[[140 134 125 133 145]
 [133 125 128 128 132]
 [112 135 128 129 120]
 [106 140 129 126 120]
 [128 127 122 125 124]
 [147 117 127 126 138]
 [131 127 130 126 120]
 [136 122 127 125 128]
 [140 128 124 132 122]
 [135 126 132 125 127]
 [128 133 124 128 114]
 [127 144 133 130 126]]
Give the last entry, reading row by row.
Answer: 126
Give the entry directly above the largest entry.
Answer: 128
Give the third largest entry.
Answer: 144
Give the top entry of the column that holds the largest entry.
Answer: 140
The entry just right of the smallest entry is 140
Give the entry in the bottom-left corner.
Answer: 127
Give the 3rd smallest entry.
Answer: 114
The largest entry in the last column is 145
The entry directly below 112: 106
Give the third entry on the diagonal from the top-right corner.
Answer: 128
The last entry in the row that holds the largest entry -> 138
The 4th entry, reading row by row is 133
The entry directly above the smallest entry -> 112
The maximum is 147
Give the second entry on the diagonal from the top-right corner.
Answer: 128

Read these off the table that follows.
1) Give the largest entry in the first row.
2) Give the bottom-left entry.
3) Give the entry just left of 130.
4) Give the largest entry in the last row.
5) Give the entry directly below the largest entry.
6) Give the entry directly below the smallest entry.
7) Give the entry just right of the largest entry.
8) Give the 3rd largest entry.
[[109 141 132 155 118]
 [123 140 130 132 145]
 [128 117 135 128 114]
 [123 137 117 143 115]
 [124 118 143 131 126]
 [115 141 126 149 122]
 [123 142 119 135 129]]
1) 155
2) 123
3) 140
4) 142
5) 132
6) 123
7) 118
8) 145

Questions about the grid below.
1) What is the 1st entry in reading order?
2) What is the bottom entry of the column that holds the largest entry?
3) What is the entry just right of the largest entry?
4) What is the largest entry in the first row?
5) What is the entry directly above the largest entry?
6) What is the entry directly below 125?
7) What is the 3rd entry on the main diagonal?
8) What is the smallest entry in the last row?
[[112 137 124 138]
 [109 128 133 138]
 [145 133 125 116]
 [145 132 109 113]
 [130 110 121 122]
 [134 148 113 133]
 [124 117 126 112]
 [124 110 152 130]
 [142 116 124 116]
 [132 118 121 124]
 [144 117 132 126]
 [111 143 122 138]]
1) 112
2) 122
3) 130
4) 138
5) 126
6) 109
7) 125
8) 111

W =
[[131 125 129 136 148 147 133 136 116 142]
 [121 140 144 135 105 107 127 118 155 106]
 [136 128 126 132 142 144 134 136 124 144]
 [139 125 124 132 141 141 127 138 114 144]
 [129 130 130 135 143 144 137 134 128 139]
 [126 131 132 136 141 143 137 132 131 137]
 [125 136 149 149 120 124 123 124 136 116]
 [122 141 145 135 106 108 127 118 154 106]
 [135 127 124 134 142 145 130 135 119 144]
 [141 127 124 129 134 135 126 137 119 141]
 [139 126 123 131 140 142 129 138 119 146]
 [128 136 127 114 117 113 136 125 149 118]
 [129 131 129 130 135 135 135 132 132 134]
 [140 128 131 132 129 128 124 136 121 135]
 [134 133 124 121 128 128 137 131 142 134]
 [142 127 127 131 133 133 125 137 119 139]]
Find the top-right entry.
142
Find the maximum.
155
The entry in the bottom-left corner: 142
The first entry, reading row by row: 131
The first entry of the largest entry's row: 121
The entry in the bottom-right corner -> 139
Find the second largest entry.
154
The smallest entry in the last row -> 119
The fourth entry in reading order: 136
Find the entry directly above 105.
148
The entry just right of the smallest entry -> 107
The entry directly below the smallest entry is 142
The last entry of the largest entry's row is 106
The third-last entry, reading row by row is 137
Find the entry just left of the largest entry.
118
Find the second entry, reading row by row.
125
The entry directly above the largest entry -> 116
The third entry on the main diagonal is 126
The largest entry in the last column: 146
The bottom entry of the column that holds the smallest entry -> 133
Find the third entry, reading row by row.
129
Find the entry directly below 107.
144
